In the data rows, zero lies at 4.5, halfway between 4 and 5.
Some points, one per row:
Array([5., 4., 5., 6., 4., 4., 5., 6., 5., 5., 5., 5., 5., 4., 5., 3.])
Array([6., 3., 4., 5., 5., 5., 5., 6., 4., 6., 4., 2., 5., 5., 4., 4.])
Array([5., 5., 4., 5., 7., 5., 4., 7., 4., 5., 4., 5., 5., 5., 5., 5.])
Array([4., 6., 4., 3., 5., 5., 4., 3., 5., 5., 4., 5., 2., 4., 4., 3.])
Array([6., 2., 6., 6., 5., 4., 5., 7., 5., 6., 4., 3., 7., 4., 3., 5.])
Array([5., 4., 5., 4., 5., 4., 4., 3., 4., 4., 5., 5., 5., 4., 4., 4.])
Array([6., 4., 7., 5., 5., 5., 7., 8., 4., 5., 3., 3., 6., 5., 4., 8.])
Array([4., 9., 2., 1., 6., 4., 2., 0., 4., 1., 4., 9., 3., 5., 5., 1.])
Array([6., 3., 7., 7., 5., 6., 6., 7., 5., 5., 4., 2., 5., 5., 4., 6.])
Array([3., 8., 3., 4., 3., 4., 4., 4., 5., 4., 3., 6., 4., 4., 5., 3.])
Array([5., 4., 6., 4., 5., 4., 7., 4., 6., 7., 5., 5., 5., 6., 3., 5.])
Array([2., 8., 1., 1., 5., 2., 0., 0., 4., 1., 5., 9., 3., 4., 6., 1.])
Array([2., 9., 1., 1., 5., 1., 1., 0., 5., 2., 4., 8., 2., 4., 7., 2.])
Array([6., 3., 7., 6., 4., 6., 7., 6., 5., 6., 5., 2., 6., 5., 4., 6.])
Array([6., 2., 6., 5., 4., 5., 5., 5., 4., 4., 5., 4., 6., 5., 4., 5.])
Array([6., 2., 6., 6., 6., 7., 6., 8., 5., 6., 3., 2., 4., 4., 3., 5.])
Array([4., 3., 3., 5., 4., 1., 3., 2., 4., 4., 5., 5., 5., 4., 5., 4.])
Array([4., 6., 4., 3., 3., 3., 3., 2., 5., 3., 5., 7., 4., 4., 5., 4.])
Array([6., 2., 7., 6., 5., 4., 6., 7., 4., 6., 4., 3., 5., 4., 5., 4.])
Array([0., 9., 0., 0., 4., 0., 0., 0., 5., 0., 4., 9., 0., 4., 9., 0.])
Array([1., 9., 0., 0., 4., 1., 0., 0., 5., 2., 4., 9., 2., 4., 8., 0.])
Array([5., 2., 6., 5., 5., 7., 6., 7., 4., 6., 3., 3., 4., 5., 3., 6.])
Array([5., 4., 5., 4., 4., 4., 4., 5., 5., 4., 5., 5., 4., 4., 5., 4.])
Array([6., 1., 4., 8., 3., 5., 6., 6., 2., 5., 3., 2., 5., 6., 2., 7.])
Array([5., 5., 5., 4., 5., 4., 5., 5., 4., 5., 4., 5., 4., 4., 4., 6.])
Array([6., 3., 7., 7., 5., 6., 6., 7., 5., 6., 4., 3., 5., 5., 4., 6.])
Array([6., 6., 5., 5., 3., 5., 6., 7., 3., 5., 4., 3., 6., 5., 3., 4.])
Array([3., 6., 2., 3., 5., 3., 3., 2., 5., 3., 5., 7., 3., 4., 6., 2.])
Array([5., 4., 7., 5., 5., 6., 6., 6., 5., 5., 5., 4., 5., 3., 4., 6.])
Array([6., 3., 4., 3., 4., 6., 5., 5., 4., 5., 5., 4., 5., 5., 5., 4.])
Array([5., 4., 6., 6., 4., 5., 7., 6., 4., 4., 5., 3., 6., 6., 5., 4.])
Array([6., 0., 5., 5., 4., 6., 6., 8., 4., 7., 5., 3., 6., 6., 4., 7.])
Array([5., 1., 5., 6., 4., 5., 6., 7., 0., 5., 5., 3., 3., 7., 1., 6.])
Array([3., 4., 8., 6., 4., 5., 5., 6., 4., 6., 5., 3., 4., 3., 3., 6.])
Array([4., 1., 4., 6., 6., 6., 8., 5., 7., 5., 5., 4., 5., 5., 3., 6.])
Array([1., 3., 6., 7., 5., 5., 4., 6., 5., 7., 3., 1., 6., 7., 5., 5.])
Array([4., 6., 4., 3., 4., 4., 3., 3., 4., 3., 6., 5., 4., 6., 5., 3.])
Array([2., 6., 3., 3., 4., 6., 2., 3., 4., 4., 4., 5., 5., 4., 6., 5.])
Array([6., 2., 7., 7., 5., 6., 6., 8., 4., 6., 4., 3., 6., 5., 3., 6.])
Array([6., 2., 7., 6., 4., 6., 7., 7., 4., 6., 4., 3., 6., 6., 2., 6.])
Array([3., 8., 2., 1., 5., 3., 0., 0., 4., 2., 4., 9., 4., 4., 5., 1.])
Array([6., 2., 6., 6., 5., 5., 6., 6., 5., 6., 4., 3., 6., 5., 4., 6.])
Array([5., 6., 5., 5., 5., 5., 6., 3., 5., 5., 4., 5., 4., 5., 6., 4.])
Array([4., 5., 5., 5., 3., 5., 7., 3., 3., 5., 4., 4., 4., 6., 5., 4.])
Array([6., 3., 6., 5., 5., 6., 7., 6., 5., 5., 4., 3., 4., 5., 2., 6.])
Array([3., 7., 2., 3., 4., 3., 2., 1., 5., 2., 5., 6., 2., 5., 6., 3.])
Array([6., 3., 5., 8., 4., 6., 7., 7., 5., 5., 5., 1., 5., 5., 3., 4.])
Array([6., 3., 6., 6., 5., 6., 6., 6., 4., 5., 4., 3., 5., 5., 5., 5.])
Array([5., 5., 3., 7., 5., 2., 3., 3., 5., 3., 4., 4., 4., 4., 4., 5.])
Array([5., 3., 3., 8., 4., 6., 6., 8., 8., 7., 5., 4., 5., 5., 4., 7.])
Array([5., 3., 4., 4., 6., 4., 8., 5., 7., 4., 5., 6., 6., 4., 4., 6.])
Array([6., 2., 7., 9., 5., 5., 5., 7., 5., 5., 4., 2., 7., 4., 3., 5.])
Array([6., 3., 6., 5., 4., 5., 5., 6., 4., 4., 5., 3., 5., 6., 6., 5.])
Array([5., 2., 7., 6., 4., 5., 5., 6., 4., 6., 4., 3., 4., 4., 4., 6.])
Array([3., 6., 4., 4., 5., 4., 3., 2., 5., 4., 4., 6., 4., 3., 6., 3.])
Array([5., 3., 5., 5., 3., 7., 6., 5., 4., 6., 4., 5., 7., 6., 2., 6.])
Array([5., 4., 7., 3., 4., 5., 4., 7., 6., 3., 6., 2., 4., 3., 4., 5.])
Array([5., 4., 5., 4., 5., 4., 6., 5., 5., 5., 8., 2., 3., 4., 3., 5.])
Array([4., 4., 5., 4., 4., 4., 5., 4., 5., 4., 4., 5., 4., 4., 4., 4.])
Array([1., 9., 1., 0., 5., 0., 0., 0., 5., 1., 5., 9., 2., 4., 8., 0.])
Array([7., 1., 5., 4., 3., 6., 6., 8., 2., 6., 4., 3., 6., 6., 4., 6.])
Array([5., 3., 6., 5., 5., 5., 6., 5., 5., 5., 4., 4., 5., 4., 4., 6.])
Array([4., 5., 4., 3., 4., 2., 3., 4., 5., 4., 4., 6., 4., 4., 6., 3.])
Array([6., 3., 5., 6., 5., 4., 5., 6., 5., 5., 5., 5., 5., 4., 5., 5.])
Array([4., 6., 4., 4., 5., 4., 5., 3., 5., 4., 5., 4., 4., 5., 5., 4.])
Array([4., 6., 3., 4., 5., 4., 6., 1., 5., 5., 5., 4., 5., 4., 5., 4.])
Array([5., 2., 6., 6., 5., 5., 6., 7., 4., 5., 7., 3., 7., 6., 4., 5.])
Array([5., 3., 7., 6., 5., 4., 7., 6., 4., 5., 4., 3., 4., 5., 5., 5.])
Array([5., 3., 5., 5., 5., 5., 5., 5., 4., 5., 4., 3., 5., 4., 5., 4.])
Array([6., 2., 7., 6., 5., 6., 7., 7., 5., 6., 5., 2., 6., 5., 4., 6.])
Array([6., 3., 5., 7., 4., 6., 5., 8., 6., 8., 3., 4., 7., 6., 6., 5.])
Array([2., 9., 1., 2., 4., 0., 2., 1., 7., 2., 5., 9., 1., 5., 6., 3.])
Array([4., 4., 5., 4., 5., 6., 6., 5., 3., 5., 5., 5., 4., 1., 1., 4.])
Array([6., 2., 6., 6., 4., 6., 6., 6., 5., 6., 4., 3., 5., 5., 3., 6.])
Array([5., 3., 6., 6., 4., 4., 5., 6., 4., 5., 4., 4., 4., 4., 5., 6.])
Array([5., 4., 4., 9., 3., 6., 7., 5., 5., 4., 5., 4., 2., 5., 5., 7.])
10 more points follow, each with its number after it:
Array([6., 5., 5., 5., 4., 6., 4., 5., 3., 4., 4., 5., 5., 4., 4., 5.]) 0
Array([5., 4., 5., 5., 6., 3., 6., 3., 3., 6., 4., 6., 5., 4., 6., 2.]) 1
Array([5., 5., 4., 6., 5., 4., 5., 3., 6., 6., 5., 6., 5., 5., 5., 4.]) 2
Array([4., 7., 3., 2., 4., 2., 2., 1., 4., 3., 5., 7., 3., 5., 5., 4.]) 3
Array([5., 4., 5., 4., 5., 3., 5., 6., 5., 5., 5., 4., 5., 4., 5., 4.]) 4
Array([3., 9., 1., 2., 5., 3., 1., 0., 4., 2., 7., 7., 3., 6., 6., 0.]) 5
Array([5., 3., 7., 6., 5., 6., 7., 6., 5., 5., 6., 2., 6., 6., 4., 6.]) 6
Array([6., 3., 5., 6., 4., 5., 5., 7., 6., 8., 5., 4., 5., 4., 3., 5.]) 7
Array([6., 2., 7., 6., 4., 6., 5., 6., 4., 5., 4., 4., 5., 5., 3., 6.]) 8
Array([6., 4., 5., 6., 6., 5., 5., 7., 4., 5., 5., 4., 5., 4., 2., 6.]) 9
Which of these numbered points is nearest to each point below, looking only along the 3 directions in which the first points spread most? Its number follows each.
Array([5., 6., 5., 4., 5., 4., 3., 3., 4., 4., 5., 6., 4., 6., 5., 5.]) > 1
Array([5., 2., 6., 6., 5., 6., 6., 6., 5., 6., 4., 2., 6., 4., 3., 7.]) > 6
Array([6., 4., 4., 3., 5., 4., 6., 5., 1., 5., 4., 5., 4., 3., 5., 5.]) > 0
Array([5., 4., 6., 5., 4., 5., 6., 5., 4., 5., 5., 3., 5., 5., 4., 6.]) > 9
Array([3., 8., 2., 1., 6., 4., 2., 0., 4., 3., 6., 1., 4., 4., 6., 4.]) > 3
Array([4., 6., 2., 3., 4., 4., 2., 2., 5., 4., 4., 7., 3., 4., 5., 3.]) > 3
Array([6., 2., 6., 6., 5., 7., 7., 7., 5., 6., 4., 2., 3., 5., 3., 6.]) > 6
Array([3., 7., 4., 3., 4., 4., 2., 1., 4., 3., 4., 6., 4., 4., 4., 3.]) > 3
Array([6., 4., 5., 6., 5., 4., 5., 5., 4., 5., 5., 4., 5., 4., 5., 5.]) > 4
Array([4., 5., 3., 5., 5., 4., 6., 5., 7., 7., 6., 2., 5., 2., 4., 5.]) > 2
Array([4., 4., 4., 4., 4., 3., 3., 4., 5., 4., 4., 5., 5., 4., 4., 5.]) > 1
Array([0., 5., 5., 5., 4., 5., 4., 5., 5., 6., 6., 5., 4., 4., 5., 5.]) > 2
Array([4., 6., 3., 3., 4., 3., 2., 1., 5., 3., 4., 6., 4., 4., 5., 3.]) > 3
Array([5., 4., 5., 6., 5., 6., 5., 6., 4., 4., 6., 5., 5., 4., 2., 6.]) > 9
Array([6., 2., 6., 5., 6., 6., 7., 9., 5., 5., 6., 1., 6., 3., 4., 7.]) > 6
Array([1., 7., 4., 4., 3., 5., 1., 1., 4., 4., 5., 6., 4., 4., 6., 3.]) > 3
Array([5., 3., 3., 7., 6., 6., 5., 5., 8., 8., 4., 4., 6., 6., 5., 6.]) > 7
Array([4., 5., 5., 4., 4., 5., 3., 4., 5., 5., 4., 5., 4., 4., 5., 4.]) > 1
Array([6., 1., 6., 6., 4., 5., 6., 6., 3., 6., 5., 3., 5., 5., 3., 6.]) > 8
Array([2., 4., 4., 1., 7., 3., 7., 5., 6., 4., 4., 6., 5., 4., 5., 8.]) > 2
Array([5., 7., 4., 5., 5., 4., 4., 5., 3., 5., 6., 6., 5., 4., 5., 4.]) > 1
Array([6., 2., 8., 6., 5., 6., 6., 7., 5., 6., 4., 3., 5., 4., 3., 7.]) > 6
Array([0., 9., 0., 0., 4., 0., 0., 0., 5., 0., 4., 9., 1., 4., 7., 0.]) > 5
Array([5., 3., 4., 4., 4., 5., 5., 4., 4., 5., 4., 4., 5., 4., 4., 4.]) > 0
Array([6., 2., 6., 6., 5., 5., 6., 7., 5., 6., 4., 3., 5., 4., 3., 6.]) > 6
Array([0., 6., 3., 4., 5., 3., 4., 4., 5., 5., 5., 7., 5., 3., 5., 4.]) > 2
Array([1., 4., 5., 3., 5., 3., 5., 5., 6., 4., 5., 7., 5., 5., 5., 6.]) > 2
Array([5., 3., 5., 4., 4., 5., 4., 4., 3., 5., 4., 5., 6., 5., 4., 5.]) > 0
Array([3., 3., 7., 6., 5., 6., 7., 6., 2., 6., 4., 1., 6., 6., 4., 6.]) > 8
Array([6., 3., 7., 5., 4., 6., 4., 5., 5., 7., 4., 4., 5., 3., 3., 5.]) > 9
Array([6., 4., 5., 6., 5., 6., 6., 6., 4., 5., 5., 4., 5., 3., 2., 5.]) > 9
Array([4., 5., 5., 3., 3., 4., 3., 5., 5., 3., 5., 3., 4., 3., 5., 4.]) > 1
Array([4., 6., 4., 3., 3., 4., 3., 4., 5., 3., 4., 5., 5., 6., 5., 5.]) > 1
Array([5., 4., 5., 5., 5., 3., 7., 4., 2., 5., 4., 4., 5., 5., 5., 4.]) > 0
Array([5., 3., 6., 5., 5., 6., 6., 5., 4., 5., 5., 3., 4., 5., 3., 5.]) > 9
Array([6., 0., 5., 4., 3., 6., 5., 8., 3., 6., 4., 4., 6., 6., 4., 7.]) > 8
Array([6., 3., 6., 5., 4., 7., 6., 7., 4., 5., 4., 3., 5., 5., 4., 7.]) > 8
Array([6., 2., 6., 5., 6., 6., 4., 7., 4., 6., 4., 3., 5., 5., 4., 6.]) > 8
Array([6., 3., 6., 5., 5., 5., 6., 6., 5., 5., 4., 3., 5., 4., 3., 5.]) > 9
Array([6., 3., 7., 5., 4., 5., 6., 7., 4., 5., 4., 3., 5., 5., 4., 6.]) > 8
Array([6., 2., 6., 8., 3., 7., 7., 8., 4., 6., 4., 4., 3., 4., 4., 7.]) > 6
Array([4., 4., 5., 5., 6., 4., 7., 5., 3., 5., 5., 4., 6., 3., 6., 3.]) > 4
Array([5., 3., 6., 6., 5., 5., 5., 6., 5., 6., 6., 4., 5., 4., 5., 6.]) > 7
Array([5., 3., 5., 5., 6., 4., 4., 5., 3., 5., 5., 4., 4., 5., 4., 5.]) > 0
Array([4., 6., 4., 3., 4., 4., 4., 3., 4., 3., 6., 3., 4., 4., 5., 6.]) > 1
Array([6., 0., 4., 3., 2., 7., 7., 7., 2., 6., 7., 4., 7., 6., 6., 7.]) > 8
Array([4., 5., 2., 3., 5., 3., 5., 4., 6., 7., 7., 5., 6., 5., 6., 3.]) > 2
Array([5., 3., 6., 5., 5., 6., 6., 5., 5., 5., 4., 4., 5., 4., 3., 6.]) > 9
Array([4., 5., 5., 4., 6., 5., 6., 5., 6., 4., 3., 3., 4., 3., 4., 5.]) > 2
Array([6., 0., 4., 4., 3., 7., 6., 6., 2., 7., 5., 4., 7., 6., 4., 7.]) > 8
Array([6., 3., 3., 5., 4., 5., 6., 6., 4., 5., 7., 4., 3., 3., 7., 6.]) > 4
Array([6., 2., 7., 7., 5., 6., 6., 7., 5., 6., 4., 3., 5., 5., 3., 6.]) > 6
Array([6., 4., 7., 6., 4., 5., 6., 6., 4., 6., 5., 4., 4., 4., 4., 5.]) > 9
Array([5., 5., 5., 4., 5., 5., 6., 4., 6., 4., 5., 5., 6., 5., 5., 6.]) > 2
Array([6., 1., 6., 5., 4., 6., 6., 7., 3., 7., 5., 4., 5., 6., 3., 7.]) > 8
Array([5., 3., 5., 5., 5., 4., 5., 5., 5., 5., 4., 5., 4., 5., 5., 5.]) > 4
Array([5., 4., 6., 5., 5., 3., 4., 5., 5., 5., 4., 4., 5., 5., 4., 4.]) > 4
Array([4., 4., 2., 8., 4., 3., 5., 6., 7., 7., 5., 6., 3., 7., 3., 6.]) > 2
Array([5., 6., 4., 3., 4., 5., 4., 4., 5., 4., 4., 5., 5., 5., 5., 5.]) > 1
Array([2., 3., 4., 3., 6., 4., 6., 6., 6., 3., 4., 6., 5., 4., 4., 6.]) > 2
Array([6., 3., 6., 4., 4., 6., 6., 5., 5., 7., 3., 3., 3., 4., 4., 5.]) > 9
Array([5., 4., 4., 4., 5., 3., 3., 3., 5., 5., 4., 5., 6., 5., 4., 4.]) > 1
Array([0., 5., 5., 5., 4., 3., 2., 4., 6., 5., 6., 6., 4., 5., 5., 3.]) > 2
Array([6., 3., 7., 6., 4., 5., 6., 7., 6., 5., 4., 3., 4., 5., 5., 6.]) > 7
Array([5., 3., 6., 4., 6., 6., 7., 6., 5., 4., 5., 4., 6., 6., 5., 5.]) > 9
Array([6., 6., 4., 5., 2., 4., 8., 8., 2., 8., 2., 2., 8., 4., 2., 6.]) > 8
Array([4., 6., 3., 5., 4., 6., 4., 3., 6., 4., 5., 4., 4., 5., 5., 3.]) > 2
Array([2., 9., 1., 1., 5., 2., 0., 0., 5., 2., 3., 8., 2., 4., 6., 1.]) > 5
Array([6., 4., 5., 6., 3., 6., 6., 6., 6., 7., 5., 3., 5., 4., 4., 5.]) > 7
Array([0., 5., 4., 3., 5., 4., 4., 3., 6., 4., 5., 7., 5., 4., 5., 5.]) > 2
Array([3., 5., 3., 1., 4., 4., 3., 2., 3., 4., 5., 7., 3., 5., 5., 4.]) > 3
Array([5., 4., 2., 8., 4., 6., 5., 7., 8., 7., 4., 4., 6., 5., 5., 6.]) > 7
Array([6., 3., 6., 6., 5., 7., 5., 7., 4., 5., 4., 4., 6., 5., 2., 5.]) > 8
Array([6., 2., 8., 7., 5., 6., 7., 7., 4., 7., 5., 3., 6., 5., 4., 7.]) > 6
Array([5., 3., 5., 3., 4., 5., 5., 5., 3., 6., 5., 4., 5., 5., 4., 6.]) > 0
Array([6., 3., 4., 3., 4., 6., 5., 4., 4., 6., 3., 5., 4., 6., 3., 6.]) > 0
Array([4., 6., 3., 2., 5., 3., 3., 3., 5., 3., 4., 7., 4., 4., 4., 2.]) > 3
Array([3., 7., 1., 2., 5., 4., 5., 0., 5., 4., 4., 5., 4., 5., 6., 3.]) > 3
Array([6., 2., 6., 6., 5., 8., 8., 9., 5., 8., 3., 3., 2., 4., 4., 4.]) > 6
Array([6., 2., 6., 4., 4., 6., 5., 8., 5., 4., 6., 2., 5., 4., 4., 5.]) > 8
Array([3., 6., 3., 2., 4., 2., 3., 2., 5., 5., 4., 7., 3., 5., 4., 4.]) > 3
Array([5., 4., 5., 4., 5., 6., 5., 6., 4., 4., 4., 5., 4., 5., 4., 5.]) > 0
Now 10 new points, numbered from 0 again:
Array([6., 3., 6., 7., 4., 6., 7., 7., 5., 6., 5., 3., 5., 5., 4., 7.]) 0
Array([3., 6., 4., 4., 4., 4., 3., 3., 5., 4., 4., 5., 4., 4., 5., 4.]) 1
Array([6., 2., 6., 7., 6., 7., 5., 8., 5., 6., 4., 3., 5., 6., 4., 6.]) 2
Array([5., 4., 4., 4., 6., 3., 6., 7., 3., 8., 9., 1., 3., 4., 5., 5.]) 3
Array([5., 4., 6., 6., 5., 3., 5., 7., 6., 6., 4., 4., 5., 5., 5., 4.]) 4
Array([5., 4., 5., 5., 6., 6., 4., 4., 4., 5., 6., 3., 5., 5., 4., 6.]) 5
Array([4., 8., 3., 2., 4., 3., 2., 1., 4., 3., 4., 6., 3., 5., 5., 3.]) 6
Array([4., 6., 4., 4., 5., 3., 5., 2., 5., 5., 5., 5., 4., 6., 6., 4.]) 7
Array([6., 3., 7., 6., 5., 5., 5., 6., 4., 5., 4., 4., 6., 4., 4., 6.]) 8
Array([5., 4., 5., 6., 4., 4., 5., 4., 4., 5., 5., 4., 4., 4., 5., 4.]) 9
The same question for these:
Array([6., 5., 3., 6., 7., 5., 3., 6., 5., 4., 4., 6., 6., 5., 4., 4.]) > 9
Array([5., 4., 6., 5., 5., 5., 5., 4., 4., 5., 4., 4., 4., 4., 4., 5.]) > 5
Array([2., 2., 5., 4., 6., 4., 9., 9., 7., 6., 4., 4., 7., 4., 2., 9.]) > 0
Array([6., 3., 3., 9., 3., 1., 6., 7., 9., 7., 6., 5., 3., 7., 2., 6.]) > 4
Array([6., 2., 6., 6., 4., 6., 6., 6., 4., 5., 4., 3., 5., 5., 4., 5.]) > 8
Array([6., 3., 6., 5., 6., 5., 5., 6., 4., 5., 4., 4., 5., 4., 4., 5.]) > 3
Array([5., 3., 6., 6., 5., 4., 5., 6., 5., 5., 4., 4., 4., 4., 4., 6.]) > 3
Array([6., 3., 5., 4., 5., 4., 6., 5., 4., 4., 6., 3., 5., 5., 5., 5.]) > 5
Array([1., 2., 6., 7., 4., 5., 7., 6., 5., 6., 6., 2., 6., 4., 3., 6.]) > 0
Array([5., 5., 2., 7., 5., 3., 4., 2., 5., 0., 5., 4., 3., 4., 4., 4.]) > 7
Array([0., 3., 2., 8., 7., 5., 7., 7., 3., 2., 1., 1., 5., 5., 4., 5.]) > 4
Array([5., 2., 7., 5., 6., 6., 8., 7., 6., 6., 3., 1., 4., 4., 3., 5.]) > 0
Array([6., 2., 6., 5., 4., 5., 7., 9., 6., 5., 6., 3., 5., 4., 4., 6.]) > 0
Array([5., 3., 5., 6., 5., 6., 5., 7., 7., 7., 4., 4., 6., 5., 5., 6.]) > 4
Array([3., 4., 5., 5., 3., 6., 3., 5., 5., 5., 6., 5., 6., 4., 5., 5.]) > 9
Array([4., 5., 5., 5., 4., 5., 4., 3., 5., 6., 4., 5., 4., 4., 5., 3.]) > 7
Array([4., 6., 4., 3., 5., 4., 2., 3., 5., 4., 5., 6., 4., 5., 5., 3.]) > 1
Array([5., 3., 7., 6., 4., 5., 6., 6., 4., 6., 4., 2., 5., 4., 3., 5.]) > 8
Array([7., 1., 3., 8., 4., 4., 6., 7., 4., 3., 3., 1., 8., 5., 3., 6.]) > 2
Array([5., 5., 6., 4., 3., 5., 6., 9., 4., 5., 2., 3., 6., 6., 3., 6.]) > 8
Array([6., 4., 6., 7., 6., 6., 5., 7., 4., 5., 5., 4., 6., 6., 4., 6.]) > 8
Array([6., 4., 5., 5., 5., 4., 5., 6., 5., 6., 6., 2., 4., 6., 3., 4.]) > 3
Array([5., 3., 5., 6., 5., 6., 6., 5., 5., 6., 5., 4., 5., 5., 5., 4.]) > 3
Array([4., 6., 2., 6., 3., 7., 4., 3., 5., 2., 5., 6., 3., 4., 6., 3.]) > 7
Array([7., 1., 7., 7., 4., 4., 5., 7., 5., 5., 4., 2., 6., 4., 3., 6.]) > 2
Array([4., 6., 3., 4., 6., 4., 3., 2., 4., 3., 5., 5., 4., 4., 6., 4.]) > 1
Array([6., 2., 6., 8., 4., 6., 6., 7., 4., 6., 4., 2., 4., 5., 4., 6.]) > 2
Array([4., 4., 5., 5., 5., 4., 5., 4., 4., 4., 4., 5., 4., 5., 6., 5.]) > 9
Array([3., 3., 7., 4., 4., 4., 5., 9., 5., 5., 6., 5., 4., 4., 5., 6.]) > 3
Array([4., 6., 3., 4., 4., 4., 4., 3., 5., 4., 4., 5., 4., 4., 5., 2.]) > 1
Array([5., 3., 5., 6., 5., 5., 5., 5., 5., 5., 4., 4., 5., 5., 3., 5.]) > 3
Array([2., 9., 1., 1., 2., 2., 3., 0., 0., 4., 4., 8., 2., 1., 7., 2.]) > 6
Array([6., 3., 7., 7., 5., 7., 8., 6., 5., 5., 4., 2., 6., 5., 4., 7.]) > 0
Array([4., 6., 4., 3., 3., 6., 3., 4., 6., 6., 5., 6., 6., 3., 5., 4.]) > 7
Array([4., 3., 5., 5., 5., 4., 5., 4., 5., 4., 6., 5., 5., 6., 5., 4.]) > 9
Array([4., 4., 4., 5., 4., 5., 8., 5., 4., 7., 5., 2., 5., 5., 5., 5.]) > 3
Array([4., 6., 4., 4., 5., 3., 4., 3., 4., 4., 4., 6., 3., 5., 6., 4.]) > 1
Array([4., 6., 5., 4., 5., 4., 3., 2., 4., 4., 4., 5., 3., 4., 5., 3.]) > 1
Array([6., 3., 7., 6., 4., 6., 5., 6., 4., 5., 4., 4., 5., 5., 4., 6.]) > 8
Array([2., 9., 0., 0., 4., 3., 0., 0., 4., 2., 5., 9., 2., 5., 5., 0.]) > 6
Array([5., 3., 6., 5., 4., 6., 5., 6., 5., 6., 6., 4., 5., 4., 4., 5.]) > 3
Array([2., 9., 0., 1., 5., 3., 1., 0., 4., 1., 5., 9., 2., 4., 6., 1.]) > 6
Array([1., 4., 6., 2., 5., 3., 3., 6., 4., 4., 5., 6., 2., 6., 4., 4.]) > 1
Array([4., 3., 5., 5., 5., 6., 7., 4., 4., 6., 4., 3., 5., 5., 5., 6.]) > 3
Array([5., 3., 3., 3., 4., 4., 2., 2., 2., 5., 4., 6., 4., 5., 4., 4.]) > 1
Array([7., 3., 6., 6., 5., 6., 5., 6., 4., 6., 5., 4., 6., 5., 4., 6.]) > 8
Array([5., 2., 5., 5., 3., 4., 5., 6., 5., 3., 4., 5., 5., 5., 4., 8.]) > 3
Array([6., 4., 5., 6., 7., 6., 4., 7., 5., 4., 5., 5., 4., 5., 3., 6.]) > 3
Array([2., 8., 1., 0., 3., 3., 1., 0., 4., 3., 4., 8., 3., 5., 7., 1.]) > 6
Array([5., 3., 2., 9., 4., 6., 6., 6., 8., 5., 4., 4., 4., 5., 5., 7.]) > 4
Array([5., 5., 2., 5., 9., 4., 4., 8., 3., 6., 5., 4., 6., 5., 7., 5.]) > 4
Array([2., 9., 1., 1., 4., 2., 1., 0., 4., 2., 5., 9., 3., 4., 5., 1.]) > 6
Array([1., 5., 3., 4., 3., 4., 4., 4., 4., 0., 4., 5., 3., 6., 6., 2.]) > 1
Array([0., 9., 3., 2., 3., 2., 1., 0., 3., 5., 7., 6., 4., 5., 4., 1.]) > 6
Array([6., 3., 7., 7., 4., 6., 6., 8., 4., 6., 5., 3., 5., 6., 4., 6.]) > 2
Array([5., 2., 7., 6., 5., 6., 8., 5., 4., 6., 4., 2., 5., 5., 4., 7.]) > 0
Array([6., 2., 7., 7., 4., 5., 6., 8., 4., 6., 4., 3., 4., 5., 4., 6.]) > 2
Array([5., 3., 7., 6., 4., 5., 5., 6., 4., 6., 4., 3., 5., 5., 4., 6.]) > 8
Array([4., 5., 5., 4., 5., 4., 4., 4., 5., 4., 4., 5., 4., 4., 5., 3.]) > 7
Array([5., 2., 6., 6., 5., 7., 6., 7., 5., 6., 4., 3., 5., 4., 4., 6.]) > 0
Array([6., 2., 7., 7., 5., 6., 7., 7., 5., 5., 5., 3., 5., 5., 4., 5.]) > 0
Array([5., 3., 6., 6., 5., 5., 5., 5., 4., 6., 4., 4., 5., 4., 4., 5.]) > 3
Array([6., 4., 5., 6., 4., 5., 6., 6., 5., 5., 4., 4., 4., 5., 4., 5.]) > 3
Array([5., 5., 5., 5., 4., 3., 4., 5., 5., 5., 5., 5., 4., 6., 4., 4.]) > 9
Array([5., 5., 6., 6., 6., 5., 5., 6., 3., 4., 5., 5., 5., 4., 4., 6.]) > 5
Array([3., 8., 2., 2., 5., 3., 2., 0., 4., 2., 5., 7., 4., 6., 6., 1.]) > 6
Array([4., 7., 2., 1., 4., 4., 2., 0., 4., 3., 5., 8., 3., 6., 6., 2.]) > 6
Array([5., 4., 6., 6., 5., 5., 5., 6., 4., 4., 5., 4., 6., 4., 5., 5.]) > 3
Array([5., 3., 5., 5., 4., 3., 4., 7., 6., 5., 4., 5., 5., 3., 6., 4.]) > 4
Array([4., 7., 5., 3., 5., 2., 4., 2., 4., 3., 4., 5., 4., 5., 6., 3.]) > 1
Array([6., 3., 5., 6., 5., 4., 8., 7., 7., 8., 8., 4., 5., 5., 3., 5.]) > 0
Array([5., 3., 6., 6., 6., 4., 6., 6., 5., 5., 3., 4., 5., 5., 5., 5.]) > 4
Array([3., 7., 3., 2., 4., 3., 3., 1., 4., 2., 5., 7., 3., 4., 6., 2.]) > 6
Array([6., 3., 6., 5., 5., 6., 6., 6., 4., 6., 4., 2., 5., 5., 4., 6.]) > 8
Array([5., 4., 3., 4., 4., 5., 3., 5., 6., 5., 4., 3., 4., 4., 4., 4.]) > 9
Array([2., 4., 6., 6., 4., 6., 2., 5., 4., 7., 7., 5., 5., 3., 5., 3.]) > 9
Array([5., 3., 6., 5., 3., 4., 5., 6., 5., 5., 4., 4., 5., 4., 5., 6.]) > 3
Array([5., 3., 5., 5., 5., 4., 5., 5., 4., 3., 3., 3., 4., 3., 3., 5.]) > 5
Array([5., 3., 5., 6., 4., 6., 6., 7., 4., 5., 5., 3., 5., 4., 4., 5.]) > 8
Array([7., 3., 4., 8., 7., 6., 4., 9., 3., 6., 4., 4., 7., 6., 5., 6.]) > 2
Array([5., 4., 5., 5., 4., 4., 4., 6., 5., 5., 5., 5., 5., 5., 4., 4.]) > 9
Array([4., 6., 4., 3., 5., 3., 3., 2., 4., 3., 5., 5., 3., 4., 5., 4.]) > 1
